In the data rows, the value 128 means zero.
Some points, one per row:
[140 146 181 113 110 218 132 124 117 136 200 116 171  85 101 120 130 186
 110 119  81  93]
[  4  52  82 240 255  35  84  81  95  85  95 231 118 216 135  87  95  40
 212 160 181  85]
[122 100 116  60  95 209 169 145  92 100 142 113 174 131 165 127 125 155
 106 118 114 147]
[ 69  90 118 146 183 149 129  90 101 104 169 189 180 157 134 104 133 105
 146 137 117 101]
[ 31  35  74  77 141 161 138 106  83  76 161 157 200 169 211 111 135 129
 135  99 120 170]
[ 59  99 145  97 110 168 128  97 105 140 193 151 192 117 162  91 156 160
 108  80  61 129]
[ 89  70  74  25  70 190 177 143 111  90 148 100 194 161 203 138 145 137
  92  94 109 186]
[ 84 105 131 132 152 146 132  93  99 126 167 162 163 120 140 111 122 154
 135 110 105 124]
[ 22  28  92 151 226 158 128  85  78 108 178 199 217 183 139  85 111 114
 145 143 123  81]
[129 120  91  40  59 108 129 146 145 112 137  84 133 128 206 176 190 167
 123  87 126 170]
[186 248 227 255 162  16  69 123 188 211 103 153   4  83  14 107 115 103
 135 163 116  47]
[112 131 140 152 152 123 113 112 126 134 139 143 117 122 118 124 124 115
 143 118 119 121]
[100  53  38   6  69 200 205 180 108  78 101 102 227 192 222 166 138 125
  90 118 132 156]
[132 140 195 122  89 194 134 115 149 170 219 120 167  67 107 107 143 187
  92  80  31  82]
[117 145 175 198 168  70 111 120 144 134 139 158  92 111  88 112 123 102
 147 121 127 120]
[108  97  98  64  86 149 134 122 114 112 153 110 161 131 171 137 160 153
 127 107 113 174]
[172 163 169  87  57 177 148 161 162 163 179  90 149  87 135 136 131 153
  59  73  76 129]
[122 152 144 171 158  76 102 119 138 128 137 152  88 109 106 125 127 119
 145 112 123 119]
[198 213 223 180 112 133 102 136 162 212 158 121  82  67  49 131 126 155
 107 130  77  68]
[ 72 106 136 178 186 154 106  92  93 127 155 187 155 141 107 105 101 128
 145 147 114  74]
[ 44  68  88 186 210  58 104  79  92  68 114 183 132 180 146 107 124  68
 185 147 176 136]
[ 79  84 100 184 214 109 120  83  98 111 111 175 144 156 113  90 105  92
 161 162 157 105]
[121  83  79  41  75 229 201 151  99  85 120 105 212 147 173 142 123 147
  98 128 124 132]
[ 97  81  99 111 151 163 141 116 101  94 134 149 162 157 159 114 121 122
 124 128 138 125]
[135 120 100  85  99 126 137 138 135 115 104  96 131 141 167 150 151 131
 117 119 137 149]
[114 128 128 128 137 101 114 122 137 136 131 135 122 140 153 126 138 119
 128 103 137 136]
[129 129 135 140 136 152 133 125 121 128 133 141 142 117 111 120 116 133
 124 141 120 104]
[138 118 108  87  94 145 156 160 141 120 105 102 145 146 144 153 129 118
  97 113 136 137]
[ 81 103 107 105 128  89 111 118 137 110 173 136 139 144 199 106 157 100
 108  50 105 183]
[ 46  80 107 131 156 108 121  89 108 115 159 161 169 143 171 108 142 113
 143  80 114 136]
[159 177 171 160 130  82 112 143 166 167 127 114  90 114 115 123 130 117
 102 103 115 126]
[210 255 203 255 168   0  36 114 168 199  50 127   0  56   4 140 145 100
 215 222 209 100]
[104 144 150 186 166  73  79 103 135 137 138 150 100 109 103 113 124 112
 139 116 109 126]
[112 133 168 159 143 138 109 110 115 140 161 141 143 116 107 110 129 147
 127 114 109 117]
[ 75 107 128 184 180 126 118  97 108 124 137 174 139 152  95  99 107 100
 147 145 138  97]
[103  71  88  87 129 199 169 131  87  93 130 142 189 163 161 121 116 120
 128 135 133 126]
[154 159 155  92  79 182 143 130 135 155 159 105 159  93 111 129 132 174
  99 106  74 112]
[116  97  75  58  97 133 168 151 132  96  94  91 137 170 197 159 133 118
 119 121 140 166]
[101  81  75 127 156 114 135 123 115  85 101 139 129 174 173 134 119 106
 148 138 176 161]
[125  79  92  50  89 223 184 155 106 114 143 107 195 144 175 138 120 161
  94 120 118 138]
[150 152 146  69  61 114 123 119 151 148 143  88 119 100 143 172 178 188
 143 124 110 147]
[160 144 132 159 146 108 139 146 136 134  77 127  93 132  92 134  99 114
 143 161 161 112]
[192 196 167 136  96 101  97 129 158 165 128  98  78  71  76 127 134 154
 136 148 111 128]
[184 182 148 124  98  63 104 136 163 160 110 107  64  86 109 162 163 140
 145 143 152 133]
[127 157 167 201 158  77  84 118 153 175 121 133  93 104  74 118 135 116
 142 108 107 116]
[123 122 147 107  90 208 128  90  87 140 211 143 206  83 104  97 124 208
 134 124  97 105]
[156 148 138  92  93 147 154 165 154 110 136 100 141 119 154 105 135 108
  83  85 114 181]
[ 93  29   4  77 165  76 156 157 116  50  37 132 139 243 234 142 125  56
 136 144 200 182]
[144 145 155 123 123 190 138 120 117 147 154 119 134  97  96 122 118 162
 116 136 109 106]
[ 74  80 113 118 159 160 133 101  88  91 152 155 182 157 153 104 119 122
 147 116 114 130]
[117  73  84  76 111 208 193 133  88  93 134 137 197 151 156 120 131 151
 113 147 126 137]
[154 144 101  95  93 138 148 164 142 110  97  90 117 129 144 150 143 116
 109 133 140 154]
[230 227 193 158  89  70  77 120 168 200 106  95  24  61  30 163 146 159
 139 186 136  96]
[ 67  39  46  55 121 230 193 131  81  76 155 143 228 184 196 132 120 136
 108 121 114 144]
[ 88  51  37  88 149 132 171 149 109  65  78 135 166 219 188 150 115  83
 132 149 175 162]
[116 133 153 152 144 110 118 120 137 135 133 147 121 122 129 108 129 113
 119 110 118 106]
[172 140 120 101  97 160 149 155 137 136 114  97 127 112 108 154 124 146
 122 169 145 128]
[128 112 100  59  79 133 124 145 135 128 133 105 125 127 168 149 167 165
 127 105 119 155]
[116  97  95 137 147  99 136 115 115  87  73 125 119 178 162 129 124  97
 134 145 165 157]
[166 152 143 128 125 142 141 155 140 127  88 113 106 123  97 131 118 127
 117 165 141 121]
[ 91 119 145 116 115 136 100  97 118 152 195 143 153  95 139 115 153 169
 133  84  84 111]
[124 128 157 130 153 167 115 114 132 130 170 145 158 115 110 114 119 154
 117 135  92  97]
[133 117 109 160 172  74 115 139 127 105  63 138  91 160 121 134 117  81
 157 158 184 140]
[174 166 149 183 146  61 110 148 157 143  76 125  59 130  94 136 116  87
 146 148 157 140]
[139 153 141 147 126  68  88 108 149 131 140 123  84 104 127 135 160 133
 146 110 135 141]
[156 151 138 137 115  73  97 133 149 139  95 108  86 118 113 148 145 122
 157 153 153 140]
[126 131 158 161 156 161 116 111 109 156 142 156 148 103  60  89 113 129
 133 153 103  76]
[121 108 112 171 186  97 135 118 113 106  60 145 113 176 109 100 103  94
 150 153 179 138]
[ 86 117 139 154 132 106 100 106 135 130 173 152 147 127 140 110 147 123
 128  81 102 121]
[110  58  52   0  39 211 218 157 110  80 114  92 210 193 220 173 128 142
  94 114 108 161]
[ 86  62  57  10  41 134 147 136 141  84 123 106 178 170 249 170 177 152
 103  67 124 202]
[ 73  42  65  38 117 255 202 123  63  83 192 145 255 165 173 117 114 164
 107 114  79 121]
[ 75  49  95 150 190 194 151 107  75  94 118 188 196 180 131 111 108 113
 136 153 140  89]
[ 49  34  46 127 179 102 149 116  97  52  92 156 172 207 203 108 116  76
 163 120 180 170]
[159 134  93 116 121 101 136 159 145 126  62 102 102 163 144 152 125 106
 126 146 158 159]
[185 177 191  98  65 207 139 140 138 161 192 117 133  66  88 125 141 185
 101 113  76  92]
[173 192 174 208 155  56  89 128 166 157 118 136  64  89  91 112 114  90
 130 105 140 129]
[171 140 132  95  88  91 124 137 146 144 117  99 105 107 140 151 163 142
 143 140 137 158]
[ 38  37  77  87 140 165 137  87  64  64 182 159 222 164 215  98 136 128
 139  83 128 175]
[109  63  87  77 109 165 179 138 108  70 107 116 164 160 172 145 118 110
 117 126 154 161]
[162 162 142 127 104 126 114 152 156 147 114 107  86 109 109 148 137 127
 126 126 121 117]
[100  66  91  59 109 205 175 140  95  92 137 120 223 155 180 116 131 168
 117 113 120 148]
[248 255 194 172 107  86 131 198 216 173  78  97  25  77  52 126 105  70
  88 134 124 119]
[141 113 114 144 147 166 146 143 109 121 101 130 148 143 102 125  93 118
 126 173 144 114]
[124 118  94 103 119 127 142 135 122 101 108 119 130 137 151 130 129 125
 130 123 144 158]
[ 95  74  88 138 170 135 151 116 101  93  98 146 147 183 128 116 106  90
 129 179 174 121]
[166 169 144 106  57  78  84 142 165 163 119  94  69  83 119 167 183 167
 130 123 131 138]
[115  88  96  38  77 249 186 140  86  94 170 108 198 141 173 130 131 165
 107 124 107 153]
[161 181 145 143 126  79 132 159 182 154 118 110  62 121 134 139 114  89
  98  77 123 173]
[ 80  89 112  80 112 117 115 112 119 103 158 128 154 138 189 119 168 144
 136  85 113 158]
[122 125 122  89 100 208 156 138 108 124 158 123 162 108 147 122 121 155
 110 122  98 117]
[110 122 154 199 194  99  89 106  99 130 132 140 109 134  87 126 125 106
 161 146 141 107]
[170 166 141 177 145  23  91 136 157 134  64 115  43 131 106 144 136  87
 158 152 168 136]
[ 27  48  77 195 240 101  94  76  88  75 122 205 156 207 156  81 112  88
 184 139 166 122]
[ 86  64  72  65 104 182 159 126  97  80 139 135 193 156 194 113 143 138
 121  98 116 160]
[ 40  69  98 157 190  71  95  75  99 102 158 182 154 151 184  95 153 107
 149  80 124 153]
[116 109  87  10  44 177 155 160 126 124 143  72 165 129 195 163 169 172
  98  82  97 174]
[143 148 158 186 168 147 105 114 117 143 127 140 116 108  68  96 105 125
 134 177 138  77]
[ 82 102 108 155 158 104 114 105 104 100 137 160 129 149 146  99 133 100
 137 107 134 145]
[160 144 116  75  61 116 126 145 155 152 127  83 104 114 143 170 155 156
 112 132 117 147]
[142 146 133 178 174  81 117 133 136 139  79 154  90 154  94 137 102  87
 146 157 157 112]
[147 151 121 145 122  99 125 149 148 124  92 115 103 130 120 141 132 107
 134 157 157 126]
[121 123 147  93 116 200 148 121 103 114 163 138 164  97 112 102 115 167
 122 138 104 109]
[ 68  74  91 146 184 121 133  95  92  91 120 163 158 174 152 119 110 104
 139 145 155 159]
[142 125 113 121 124 115 140 143 133 129  92 114 108 145 127 145 123 115
 141 153 155 134]
[165 166 159 152 120  69 117 153 173 136 116 126  62 114 106 118 121  86
 109  86 135 154]
[161 156 144 125  98  40  84  95 139 176 134 127  83  82 113 152 174 160
 167 156 146 137]
[ 89 108 118 195 233  73  95  93 108 115  92 172  89 184 107 102 106  65
 166 148 173 129]
[ 99 133 161 195 176  93  98 104 127 137 151 166 111 123  94 101 116 113
 149 124 127  99]
[ 97  90  72  75  97  51 122 133 140  82  77  97 114 177 225 157 152 107
 138 100 164 187]
[108 128 162  96  89 198 128 111 121 163 221 132 188  76 136 126 142 206
 108  84  51  93]
[179 152 109  99  93 110 131 156 155 131  84  98  89 144 138 173 140 126
 124 139 162 152]
[131 129  83  95 106 117 144 158 139 103  99  98 126 154 168 152 149 100
 120 123 159 168]
[109  97 113 188 200  89 110 107 105  94  96 164 116 171 115 117 119  93
 167 161 170 118]
[126 109  94  57  72 116 146 158 146 111 112  88 122 159 197 163 163 135
 123 106 143 174]
[ 74 101 143 144 146 141 111  99 115 134 194 161 169 116 136  96 132 130
 132  91  90 116]
[ 96  96 121  82 102 149 134 118 119 128 173 129 159 123 153 119 155 158
 121  91 104 140]
[ 60  72  96  73 124 205 150  99  74  93 197 147 229 134 159 104 126 167
 122  99  95 163]
[144 123  97  66  65 107 128 161 164 124 110  94  97 124 172 171 178 147
 114 113 137 168]
[ 80 104 135 151 150 148 115  96 123 149 191 161 158 115 117 108 135 135
 129  95  92  98]
[ 83 105 119 135 163 125 112 110 120 108 149 136 146 136 128 109 125 124
 140 126 132 121]
[178 193 168 156 140  77  96 152 179 158 118 117  68 120 103 137 142  90
 118 104 118 131]
[180 190 199 174 119 121 103 139 152 178 145 115  84  66  64 127 124 138
 110 119 103  92]
[156 109 106  99 121 197 176 167 127 110 107 118 165 158 121 138  99 129
 112 164 131 109]
[171 138 112 105 121 135 162 171 144 127  70 111 113 151 132 166 112 104
 125 140 146 149]
[110  77  68  46  84 163 188 141 111  64 115 113 172 178 206 148 131 118
 112 117 129 170]
[193 207 183 216 139  48  86 139 171 188  89 117  40 105  54 132 126 103
 141 161 139  89]
[103  85 118  78 107 208 166 135  97  96 161 104 176 135 152 116 110 144
 107 123 123 136]
[ 46  52  44  84 136  73 132 124 111  80 120 142 161 188 226 145 170 107
 146 101 156 173]
[190 219 219 177 121  85 108 140 166 204 138 123  73  59  41 125 102 130
 118 123  97  74]
[ 40  91 117 170 199  63  98  85 109 115 140 189 122 179 162  98 134  92
 156 123 128 133]
[105  71  63  38  89 215 201 149 102  86 128 107 202 175 192 151 119 134
  98 126 128 152]
[104 117 101 169 187  79 134 131 111 100  76 157  96 169 123 121 114  73
 157 172 184 130]
[103 137 142 174 153  65 108 117 147 145 135 143 102 130 122  97 142 109
 124 115 110 134]
[122 132 144  79  75 190 131 128 122 157 182 116 163  99 136 147 153 183
  98  89  71 115]
[ 82  50  25  64 120  97 169 155 126  51  57 120 160 229 220 167 130  62
 126 114 203 173]
[155 158 150 168 150 124 125 137 143 146 104 127  95 119  84 113 105 123
 136 151 142 103]
[112 139 149 118 134 154 125 124 133 142 187 128 156 101 113 106 127 159
 119 114  89 114]
[ 99 126 118 153 147  89 117 116 139 124 106 150 103 147 130 128 129  97
 137 126 146 128]
10 more points follow, each with its number after it:
[150 155 134 149 137  82 114 140 147 130  97 115  79 126 121 139 129 106
 136 132 162 144] 0
[234 246 213 144  97 139 148 164 158 188 119  83  85  66  66 138 111 136
  87 125 102 113] 1
[ 87  85  98 134 159 129 127  86 106  98 121 149 142 148 146 114 133 128
 138 119 135 139] 2
[178 184 167 135  89  65  72 126 157 165 126 101  73  76  89 151 163 159
 164 148 136 127] 3
[157 222 200 255 174  77  78 103 150 189 105 155  61  77  34 115 102 103
 156 170 126  52] 4
[163 159 165 143 107 151 137 141 148 150 128 114 112 105  90 126 121 136
 115 130 112 104] 5
[  0  33  82 106 156 140 125  68  85  94 203 170 210 156 220  95 151 130
 157  65 103 144] 6
[166 181 167 172 150 134 122 133 120 152  91 130  74 112  58 122  84 118
 146 186 161  80] 7
[106  95  89  91 112  93 128 140 134 111 112 111 135 150 195 158 164 114
 124 102 127 182] 8
[175 164 143  89  90 101 124 149 146 131 101  82  94 114 137 159 150 146
 117 130 141 143] 9
Which of these numbered points is nearest to each point below, ignoring the direction in which the first points spread most? Its number follows each.
[207 201 181 207 153 123 107 138 137 171 107 139  78  97  21 118  87 115
 130 188 153  93] > 7
[217 183 132 113  73  87 119 176 149 150  80  86  58 104 108 158 146 132
 123 144 138 136] > 9
[104  83  77  88 122 129 156 138 122  89 103 127 157 176 179 146 127 102
 124 109 161 149] > 0
[176 178 166 145 127 137 125 135 142 155 124 116 109  94  74 124 118 125
 113 124 112 113] > 5
[121  74  78  83 122 177 191 156 102 101  96 138 164 174 148 143  99 121
 120 151 155 122] > 7
[ 40  32  69  97 156 227 173 105  66  94 168 176 225 176 173 102 103 132
 140 130 115 110] > 4
[126 110  98 122 141 111 146 144 134 111  85 121 122 164 141 139 122  92
 132 136 164 150] > 0
[103  77  87  76 117 152 166 135 120  92 122 120 160 168 186 139 133 122
 116 114 137 152] > 0
[249 244 218  91  45 173 141 210 196 216 156  79  96  43  55 128 113 147
  55  71  56  98] > 1
[  0  11  94 138 197 153 107  54  78  96 211 200 230 182 196  91 137 127
 151  79 101 117] > 6
[ 88  62  53  42  97 101 142 145 130  83 106 105 160 181 238 175 179 117
 120  95 144 216] > 8
[113 126 119  69  73  96  94 114 119 132 157 102 134  89 157 148 185 180
 149 106 120 148] > 3
[ 65  57  25   0  75 130 162 153 126  71 110 104 172 188 255 165 169 123
 102  69 136 207] > 8
[101 104 126 177 185 159 138  98  94 120 134 172 153 155  83  98  99 120
 144 176 137  73] > 4
[167 156 160 121  73 108  96 109 132 152 156  91 119  78  86 147 162 194
 150 140 101 123] > 3
[103  85  73  65  94  82 144 149 156 102 111  97 123 178 226 164 166 110
 124  79 143 198] > 8
[189 167 161 178 141 169 138 134 134 157  99 130  94  98  53 117  89 130
 139 183 138  94] > 7
[142 144 118  67  76 137 143 151 148 130 106  87 120 121 154 164 142 146
 107 110 119 156] > 9
[110 108 124  91 108  57  92 100 136 117 127 108 108 137 182 157 169 125
 150  99 153 187] > 8
[109  84  47  73 119 138 174 169 112  77  82 117 150 182 191 151 126 100
 116 141 165 159] > 0
[ 94  90  72  62  94  69 107 120 142 109 132 111 120 142 216 175 194 143
 135  83 144 182] > 8
[101 123 152 203 193 135 102  88 118 134 128 180 131 143  82 108 108 114
 156 167 129  77] > 4
[145 120 104 129 133 116 147 136 128 109  90 119 111 149 141 133 118 106
 137 152 160 137] > 0
[125 145 137 177 163  72  73  85 119 117 123 154  88 115 104 107 132 121
 168 143 142 127] > 2
[207 213 220 204 127 113 103 150 158 191 131 129  72  61  28 119 120 144
 130 139 104  55] > 5
[139 147 168 128 107  90  84  92 130 153 163 126 105  84  99 121 166 172
 164 128 115 133] > 3
[130 112  92 124 149 106 144 137 126  96  79 122 119 174 157 127 119  92
 153 153 174 152] > 0
[143 183 189 210 155 111  75 112 144 175 133 144  68 101  43 110  98 117
 156 144 107  67] > 4
[205 152 103  20  10 123 159 195 178 148  80  51 107 130 177 209 159 154
 103 116 118 146] > 9
[161 118  96  67  82 149 161 166 129 108  93  90 135 147 159 170 134 125
 100 138 141 150] > 9
[126 107  89 109 142  95 149 134 134  93  87 116 121 170 175 131 127  94
 144 134 162 163] > 0
[206 187 131  82  49 127 154 195 169 141  57  77  80 131 113 186 136 118
 102 156 146 124] > 9
[127 114  94 107 110 134 140 135 118 107 113 114 142 151 147 133 133 141
 130 131 141 145] > 0
[177 196 198 182 119 117  99 127 154 185 141 130  81  82  71 130 115 140
 125 121 105  91] > 5
[185 207 212 191 134 104  94 134 164 191 141 126  75  80  34 127 124 148
 115 150  87  76] > 5
[124 125  88  79 100  84 135 149 158 108  93  95 106 156 192 165 160 123
 119 109 144 187] > 8
[106 110 144 135 139 153 127 105 108 130 164 156 173 124 112 113 134 153
 124 151 113  94] > 4
[ 34  89 112 119 158  99 112  88 123 122 186 164 179 132 188 103 154 111
 137  46  92 136] > 6
[106 126 148 196 192 121 113  96 120 138 142 173 128 114  69  93 103 114
 151 152 133  74] > 4
[ 49  90 118 164 172  96 106  88 137 134 183 170 146 126 141 113 147 107
 140  71 102 115] > 6
[204 187 146 199 161  46  89 159 155 130  20 111  21 144  72 142 107  64
 161 189 200 127] > 0
[122 130 136 164 160 102 112  98 130 127 120 144 114 126 111 109 129 124
 140 126 133 118] > 2
[157 126 108  74  78 135 144 155 147 132 104 104 127 138 153 170 141 145
 115 124 124 129] > 9
[181 126 132  18  22 241 194 162 128 125 138  62 169  99 163 149 147 181
  79 109  87 158] > 1
[ 44  37 103 137 174 191 145  87  81 102 173 189 217 161 134  90 105 133
 122 136 112  96] > 4
[190 181 169  69  59 185 159 164 159 144 181  89 152  78 151 127 129 168
  69  63  71 150] > 1
[ 48  50  59  89 149 158 152 102  86  43 136 176 188 184 204 107 122 125
 141 115 139 153] > 2
[ 52  28  36  18  87 159 168 122  94  59 150 107 200 189 255 137 180 149
 107  71 106 191] > 8
[100 118 111  46  37  37  58  92 144 176 205 114 124  84 170 184 226 221
 161  91  93 165] > 3
[125 101 102  78 106 211 162 121 107  98 155 118 187 139 164 124 127 157
 115 115 113 153] > 5
[177 157 133 108  98  88 120 156 154 144  90  93  82 110 130 143 172 135
 131 136 154 143] > 9
[146 123 117 137 147 105 132 144 127 115  73 135 103 137 109 138 118  95
 138 164 169 153] > 0
[127 119 137 109 114 183 160 133 116 132 151 132 156 124 115 130 110 141
 108 120 105 110] > 5
[178 158 153  95  87 114 132 150 159 147 121  88  96  93 134 149 137 128
 103  96 132 157] > 9
[135 152 154 134 114  96  80 102 133 162 168 132 109  85 107 128 161 166
 157 111  96 134] > 3
[207 171 158 211 176  90 124 140 139 133  49 134  41 121  34 123  87  91
 149 204 192  94] > 7
[125 127  90  89 106  80 113 133 141 126  92  94 103 151 176 164 176 131
 137 110 152 155] > 8
[ 68  80  93 165 204  97 100  83 106  86 117 165 133 173 157  99 115  89
 178 141 162 138] > 2
[189 189 164  93  75  53  67 141 168 177 130 103  67  79 106 163 167 192
 167 138 114 122] > 3
[111 126  65  62  59   0  91 140 204 128  73  87  55 171 226 217 208 123
 148 116 175 160] > 8
[126 124 109  92  95 112 116 111 117 105 144 117 131 123 160 140 155 151
 135 114 126 157] > 3
[173 168 152  81  61 145 107 111 134 152 164  98 122  60  99 131 149 211
 143 153  93 132] > 3
[255 226 184 137  99 152 161 196 169 179 110  80  73  60  54 125  79 107
  69 145 134 144] > 1
[140 119 136  99 108 190 142 142 117 129 139 120 164 112 121 119 120 130
  86 117 115 134] > 5
[176 190 192 183 126 114  98 125 153 174 128 128  88  81  69 130 121 132
 130 129 115 103] > 5
[128 109  86 104 123 149 160 139 113  93  93 126 139 159 161 137 126 109
 121 152 157 150] > 0
[167 161 163 141 114 173 140 147 135 146 126 120 128 103  86 116 113 128
 103 143 117 117] > 5
[ 64 107 134 154 136  87 108  95 122 160 171 158 148 137 145 115 144 133
 131  72  94 104] > 6
[ 29  87 131 237 238  31  55  67 119 140 143 210 113 157 129 104 131  82
 194 117 130  93] > 6
[202 211 208 109  50 161 131 172 187 202 196  90 128  57  94 135 127 154
  49  65  51  99] > 1
[255 255 255 187  68 174 110 190 206 255 147  75  38   0   0 141 102 189
  79 157  53  35] > 1
[144  89  89  65 107 208 195 187 101 104  85 125 185 184 146 149  88 109
 107 157 161 124] > 7
[ 32  32  64  88 153 153 140 103  78  76 155 163 200 183 201 108 136 119
 134  95 131 161] > 2
[119 111 109  94 102 188 156 139 113 121 147 126 162 138 155 138 127 150
 104 130 116 113] > 5
[ 49  74 122  97 132 158 124  92 109 123 209 152 185 132 166 101 155 158
 127  73  79 131] > 6
[173 124 113  25  34 225 196 169 128 119 130  67 163 116 172 156 144 168
  80 117 107 155] > 1
[151 156 154 138 116 105  85 112 133 155 142 129 101  92  98 136 158 169
 135 136 127 107] > 3
[ 72  74  89 138 170 117 137 104 103  94 124 152 162 166 152 109 117 108
 143 125 149 136] > 2
[119 156 154 209 172  43  82 106 142 146 102 158  63 134  94 120 128  99
 147 151 139 120] > 2
[ 40  60  77 126 165 149 140  74  96  69 147 176 186 170 181 102 118 121
 137 105 135 149] > 2
[144 146 111 133 121  43 100 130 155 138  96 100  80 134 144 154 160 113
 150 138 155 145] > 8
[ 73  88  94 186 206  57  89  82 111  95 107 166 125 169 147 111 114  80
 176 145 171 149] > 2
[200 206 179  90  62 130 102 138 144 164 152  89 100  53  83 154 168 202
 126 156  98 118] > 3
[101 131 140 163 160 146 119 106 113 138 162 157 138 117  90  96 116 132
 134 132 115 100] > 4
[139 137 133 101 100  73  98 137 145 112 112 107  97 125 172 139 169 132
 140 111 136 157] > 8
[ 69 100 148 121 143 106 105  86 128 126 195 149 154 133 156 104 146 131
 131  71  81 144] > 6
[150 130 129 154 157 134 144 140 119 132  95 137 115 136  93 132 106 103
 134 167 142 108] > 7
[108 136 126 223 216  38  71  93 124 121  96 156  69 147 116 107 119  68
 181 164 180 139] > 2
[ 76  93 120 126 140 121 113  90 107 126 188 156 166 132 172 101 144 135
 144  84  90 129] > 6
[ 76 104 159 158 155 150 100  94 118 157 201 171 157 106 126  96 131 133
 117  72  70  85] > 6
[187 170 144 127  79  87 105 131 167 155 121  99  64  78 100 163 160 166
 139 166 127 123] > 3
[  0  37  73 159 221 123 120  65  81  91 153 190 185 203 165  80 110  91
 177 124 143 117] > 6
[108 113  78 101 108  28 108 133 160 119  78 109  81 172 186 176 165 102
 151 142 173 142] > 8
[111 123 122 194 179  90 104 107 108 104 100 160  98 150 107 106 119  88
 152 155 176 123] > 2
[121 138 137 169 173 140 120 118 108 125 123 154 127 128  97 122 108 119
 140 156 141  93] > 4
[ 85  63  78  60  92 130 143 118 127  86 130 131 169 163 210 148 156 139
 119  95 133 182] > 8
[173 163 185  63  45 241 170 146 146 160 213  85 172  46 110 123 144 206
  62  73  39 122] > 1
[249 248 222 180  91 119 121 174 180 188 100  82  38  63  26 134 110 128
  89 164 127 107] > 1
[156 124 110 128 135 168 165 156 129 115  93 112 135 141 113 139  94 112
 121 167 149 115] > 7
[ 39  76  79 151 190  91 115  97  95  52 111 162 136 182 174 103 135  90
 163 128 178 173] > 2
[122 125 133 181 176  92 108 113 117 114 109 148 101 150 103 117 121  93
 158 152 162 115] > 2
[ 18  82 108 217 220 125 103  62  86 115 165 216 158 169 125  87 110 114
 185 147 109  79] > 6
[108  89 122  96 104 191 147 125 113 113 161 122 180 125 168 128 128 147
  99 104 109 147] > 5
[ 57  94 109 115 140  79 110 101 138 111 166 143 141 145 196 106 142  87
 138  61 110 171] > 6
[193 174 154 197 145 111 125 142 140 119  76 128  77 132  75 132  82  88
 149 192 171 114] > 7
[179 175 140  93  82 123 132 162 160 154 118  93  96  99 136 160 139 143
 103 110 128 152] > 9
[168 141 101  41  43  99 135 164 160 136 100  75 101 133 184 195 167 152
 119 115 131 153] > 9
[192 182 144  82  73 122 157 163 141 146 103  85  88 107 108 166 124 143
 107 144 142 135] > 9
[122 113 119 128 149 176 163 140 113 117 121 134 146 139 108  96  86  96
 113 144 146 128] > 7
[217 170 138  70  58 189 165 178 138 126 125  78 113 107 106 170 126 137
  90 151 119 139] > 1
[136 113 119  82  96 205 173 131 103 115 146 116 170 122 129 125 117 155
 100 134 103 130] > 5
[ 91 125 150 125 130 119 111 106 130 146 182 152 144 120 155 111 154 139
 118  69 107 129] > 6
[150 145 131 157 144 121 122 145 113 122 102 121  95 133  92 112 106 119
 139 185 158 117] > 7
[176 194 164  94  93 162 144 166 149 160 128  89 123 101 112 130 119 136
  94  94 112 151] > 1
[190 168 171 132  78 118 101 129 137 157 128 104  76  74  85 148 148 172
 134 147 118 116] > 3
[124 111  78  93 107 109 144 157 112  99  78 105 133 168 166 144 133  89
 134 135 169 181] > 0
[206 188 180 116  93 208 159 157 138 174 133  89 121  84  60 132 105 157
  97 159 106 120] > 1
[149 123 115 135 137 128 157 145 125 122  81 124 122 144 109 138  98 113
 136 167 167 115] > 7
[181 164 146  22  21 199 151 161 161 153 170  59 150  77 149 169 166 211
  89 103  94 142] > 1
[ 97  92 112 185 199  92 108 100 102  90 102 166 119 169 124 121 130  87
 163 155 161 121] > 2
[157 161 156 111  90 126 107 119 142 145 155 109 118  80 106 129 138 176
 139 138 100 129] > 3
[153 141 112  88  78 109 131 151 156 128 105  88 103 129 163 164 158 141
 128 121 139 162] > 9
[255 231 190  67   3 141 120 179 187 202 121  49  52  44  72 179 158 215
  96 142 101 101] > 1
[159 117  81  44  72 139 167 175 163 129  68  74 125 152 179 197 135 114
 100 121 157 163] > 9
[123 136 110 169 151   0  59  94 139 100 107 129  44 121 151 151 173 124
 182 128 180 160] > 8
[124 122 142 157 156 142 127 111 116 136 138 144 142 111  96 104 116 129
 126 133 118 102] > 4
[176 175 154 147 113  33  75 127 166 156  78 119  45 105 117 161 154 125
 143 163 146 145] > 8
[196 178 160  94  63 153 144 167 154 164 132  69 108  83 111 155 143 157
  93 122 112 139] > 1
[193 186 153  90  70 103 125 167 173 159 104  84  78  97 119 167 159 149
 136 152 131 130] > 9
[ 74 104 155 147 140 135 109 115 132 155 193 156 157 117 141 101 137 133
 108  92  74  95] > 6
[187 209 237 134  67 161 126 147 161 213 204  98 115  58  57 145 126 182
  74  95  47  80] > 1
[106 130 141 157 139  55  80  87 114 116 135 147  96 132 115 114 144 125
 183 147 148 140] > 2
[ 63  51  93 104 164 197 150  99  76  97 167 167 212 174 135 101 115 125
 153 125 127 123] > 4
[144 134 127  77  66 139 134 147 151 141 162 109 139 101 163 148 173 156
 122 105 111 153] > 3
[150 126  93  89  78  47 101 123 156 123 111  89  84 137 182 182 179 139
 135 104 155 155] > 8
[ 65  87 102 150 162  89  99  89 107  87 136 162 132 169 173 122 133 104
 142 100 141 156] > 2
[159 139 111 152 159  55 131 141 156 112  40 110  62 171 124 139 124  74
 150 173 203 144] > 0
[164 148 108 135 141  54 135 141 133 120  36 120  76 150 124 136 113  85
 146 177 193 141] > 0
[114  81  72 108 144 170 175 148 101  92  95 153 170 189 146 133 104  94
 133 158 153 139] > 7
[149 142 126 144 127  33  80 111 140 123 111 118  67 108 140 154 170 133
 167 135 160 156] > 8
[227 250 201 244 180   0  76 155 198 201  55 111   0 100  36 121 114  47
 135 133 157 113] > 0
